First come named turns, each shown by rows before and after it. For each pair of rows after them, which turns, in which order, take the first row to the second? The first pair is done for you.
turn R:
[ 26.7 -10.5   0.5   3.7  -9.3  10.3   6.8   5.5  -8.6 -29.0 -14.9 -17.6
  17.0   7.3   8.4  -9.3 -20.9  16.5 -25.2] |-> [ 23.1  28.6   3.8   7.4 -15.4  -2.6 -12.7   5.4 -18.1 -21.2  -1.3 -13.7
  16.4 -23.7   8.0  -5.7  20.7   7.4 -15.3]
[ -2.0  16.8   2.0   2.9  10.9  -4.0  -8.0  -6.0 -11.9  -0.3   7.0   1.5
   7.8 -13.8  -6.3  -3.9  19.8 -17.8   4.7] |-> [  5.5 -18.2   0.6  -5.0   0.4  21.7   8.7  -1.3  13.7  -4.6   5.6  -1.9
  -9.7   1.7  -0.7  12.3 -10.6   0.6  15.4]
[ -4.8 -20.8  -1.8  -5.6   0.1  -8.3  19.0  -6.5  -8.2   1.0 -17.0   0.1
  17.0  15.7  -4.9  -2.6 -31.0 -12.8 -19.5] |-> [ -7.9  23.5   8.0  -0.2 -15.0 -12.8  -7.6  -2.2  -5.7  15.1   1.9   7.2
   4.0 -29.7   2.4  12.8  24.1 -17.4   8.1]
turn L:
[-1.4  2.1  3.1 -0.8  8.6 -0.1 -4.9  0.3  5.7 -4.8  7.2 -9.6 -5.8 -0.2
  7.3  8.9 -5.5 -8.8 -1.1] |-> [  1.6   3.3   5.2  -0.1   9.2  -0.3  -4.9  -0.6   0.0  -8.8   7.2 -13.6
  -1.0   3.7   9.2   2.8 -10.7  -5.5  -6.5]
[-15.3   4.8   0.3  13.5  15.2 -34.8  -2.0   6.9   8.7  20.2  -7.2   4.1
  -0.5 -13.7  -9.1  -1.2   4.6 -19.1  -2.6] |-> [  7.1 -13.1   4.7   8.4 -18.1   9.8   9.0  13.1  22.5  -1.6  -8.6 -12.6
 -18.8   6.0  10.6   3.9 -18.8  19.7   3.8]
[-20.0  11.3  -1.9   5.3  -8.8  -8.7  -8.1 -16.0  -0.7  -1.9  -7.0  -2.2
   1.4  18.1  13.5  20.6 -11.4  21.2  -4.7] |-> [-28.8   9.2  -4.4   6.1   1.1 -19.5 -10.4 -15.9   2.4   5.1  -5.9   4.4
   3.1   8.3   7.5  22.3  -5.4   9.7   0.1]
[ -1.4   1.0   9.5   2.1   3.4  -4.0   4.7   0.5   0.8 -14.4  -6.3  -8.8
  -4.8   9.9   0.2   7.6   8.5   7.9  -3.8] |-> [ -7.0   2.9   9.0   5.5   9.1 -10.6   0.1   3.9   4.2  -9.3  -5.1  -2.6
  -6.9   5.0  -5.5  10.3  11.4   2.8   0.0]
turn D:
[-13.9  18.5   6.9   6.2 -10.6   1.5 -16.8  -0.6  -8.9  12.4  21.2  -9.0
  -7.9 -16.0  -3.2   4.2  37.0   6.5  -6.2] |-> [-24.5  -5.7   2.4   0.5  -1.1  10.3  -4.2   2.1  16.3  23.1  23.8  -1.8
 -21.5 -11.0  -8.5  21.9  21.4  -3.3   3.2]
[  1.6 -17.4  12.2  24.7  10.9 -14.6  18.3  20.9  -4.2  -2.1   8.0 -12.6
   4.7  10.0  -4.6   9.5 -23.1  12.3 -19.6] |-> [  8.1  -0.4  12.7  26.5   7.0 -21.0  11.5  21.0 -19.8  -6.3   4.9 -13.9
  10.1   7.4  -3.4   1.4 -10.3  10.1 -27.4]
[  8.3 -13.5   0.6   0.7  -2.2   5.0  -7.4  -3.0 -13.0  -9.5  -1.8 -19.1
   5.2  21.2   4.7 -19.6 -17.4  16.2   0.6] |-> [  1.2  15.8   1.7   3.5   1.6 -13.5 -19.6  -4.2 -24.4  -1.7  -1.1 -12.3
   9.9   3.6   0.4 -23.1   8.6   4.5   4.2]
[ 23.4  11.1  10.7 -26.7 -10.8   0.6 -18.4 -11.3 -12.0  -2.0   5.9 -11.5
  -6.8 -21.4  -2.0  22.0  17.8  22.3  11.7] |-> [ 18.6   2.5  10.9 -28.7  -6.3  -2.4 -16.5  -9.5  -3.3   4.1  11.4  -5.0
  -9.5 -25.1  -6.1  30.5  14.3  12.8  17.5]

(2 to 4 turns a pair)
[-10.9 -26.5   3.2  -0.1  18.6   6.4  12.0  -1.6  23.3  16.4   8.0  10.1
 -17.8   1.0  -3.1   9.7 -36.9 -10.2   1.5] |-> [  4.8  39.1   8.9  17.9  -2.2  -7.9 -15.9  -3.4 -22.9   0.3  10.3  -4.0
   4.4 -12.9   9.6 -18.3  12.9   1.5 -12.8] => D, R
[ 17.6 -18.7   2.8   1.8 -19.4  27.5   6.1   1.6 -14.4 -28.8  -8.2 -18.6
  -5.7  36.1   5.8  -7.5 -29.3  29.6  -6.1] |-> [-21.4 -35.8 -11.7  -3.4  29.9 -11.0   9.6  -2.4   1.6  13.3  -4.1  17.1
  -3.5  18.6 -29.3  12.7 -32.1 -28.2   1.7] => L, D
[ 28.2  30.0 -10.3   2.8 -25.7  -1.0 -10.7  -8.9 -15.9 -21.1  -1.9 -18.9
  16.3  13.1  11.0 -23.9  10.1  13.1 -16.3] |-> [  7.5 -17.2 -21.1  -1.1  11.0 -11.2  12.3 -13.6  -2.3  -9.2 -12.1  -6.1
  19.6  34.5 -11.0 -21.5 -30.4 -11.1 -26.8] => L, R, L
[  3.7  22.0 -13.2  24.5   1.0 -19.5 -16.1   7.6   4.5  20.2  -0.8  25.8
   2.5 -31.2  24.6   2.7  25.2  -1.3  13.9] |-> [ -4.6 -21.9 -23.9  18.9  31.5 -22.5   8.9   0.7   4.5  19.8 -15.1  27.7
  12.0   3.1  11.1  -7.2 -21.1 -12.2  -8.1] => D, R
[ 15.3  20.4   7.7   0.6 -21.0   2.7   7.9  -7.9   6.0 -11.6   8.0 -16.4
  -2.5   6.6   9.8  -3.4  19.8  24.2   1.8] |-> [ -8.2  -1.0  -0.8  -3.3   7.1 -12.9  13.5 -11.3  29.6  12.2  12.7   6.9
  -9.0  -5.5 -13.6  16.6  10.7  -6.5  16.3] => L, D
[  9.0   0.7   5.6   4.8 -22.9  20.0   2.2  13.3  12.6   4.6   3.3   3.0
  -0.3 -14.6   7.0  16.5   3.6  12.1  21.8] |-> [  0.0   2.6  -0.8   8.5   4.9 -13.6   4.1   3.8 -23.8  -0.8 -14.0   6.1
  33.4   5.7  -7.4 -11.4  -1.5  -9.5 -15.8] => R, D
[ -3.2 -24.6  -9.1  -0.5   3.0   9.3  14.8   2.6   9.2  -5.0  -0.5  -4.1
  -6.1  12.4   6.3   5.1 -20.2   9.0   5.4] |-> [  7.4  -3.9  -1.4   4.1 -10.8  11.0   1.7   0.3  -8.5 -16.8   1.1 -16.6
  -1.8  12.0  18.5  -6.5  -6.6  23.8   0.4] => D, R, R
[ -6.2  -2.1 -12.7 -12.0  -4.2 -17.1 -10.0 -11.4 -25.8  -5.2 -18.7  12.1
  27.1  21.1   6.9 -41.0  -2.7  11.1 -19.6] |-> [ -6.0 -34.3 -14.3 -18.0  -0.9   0.0   4.1  -8.3  -3.0  -3.2 -19.6  12.3
  11.0  28.8   1.2 -26.6 -26.0   8.5 -11.6] => R, D, R
[ 13.5  -4.4  18.7  -3.6 -10.5  39.3   1.9  11.3  23.6   1.1   7.3 -10.2
  -4.6 -11.8  17.3  20.9 -13.5  20.0  35.4] |-> [  9.0  32.2  19.6   5.9  -7.3  12.0 -18.0   7.5   4.5   8.0  13.5  -2.9
   4.3 -32.4  11.2  17.2  23.3   6.3  35.2] => R, R
[ -0.2   7.6  12.0  13.6  -9.4  31.5  -2.3  14.0  36.0  24.5  20.3  -5.2
 -30.3 -24.6   7.4  19.7   5.6  16.8  24.0] |-> [ -8.7 -23.8   7.6  10.2   5.3  30.6  13.1  12.8  44.1  26.7  12.5   1.1
 -26.4  -5.7  -0.3  20.1 -23.0  11.3  12.5] => L, L, D
[  3.5 -10.3   0.7  -0.3 -31.6  29.7   2.6  11.1  13.2 -11.0   1.7  -5.2
 -13.4  -1.7  11.7  10.7   6.2  22.6   8.4] |-> [ -9.0   8.4  -0.1   2.1 -20.7  12.8  -6.3  13.9  12.8   4.2   9.8   6.4
 -13.6 -22.1   4.7  18.4  29.3   2.4  17.6] => R, R, D
[-12.1 -33.6  -3.5  -5.2  21.9 -10.5  18.5  -2.8   0.9  11.9  -5.0   8.2
  -3.6  16.4 -15.3  -1.7 -31.8 -27.7 -10.5] |-> [-10.3 -28.1  -5.5  -3.5  21.7 -10.1  20.4  -5.3  -7.6   5.6  -7.8   3.6
   0.5  22.5 -13.9  -8.2 -29.2 -23.9 -18.1] => L, L
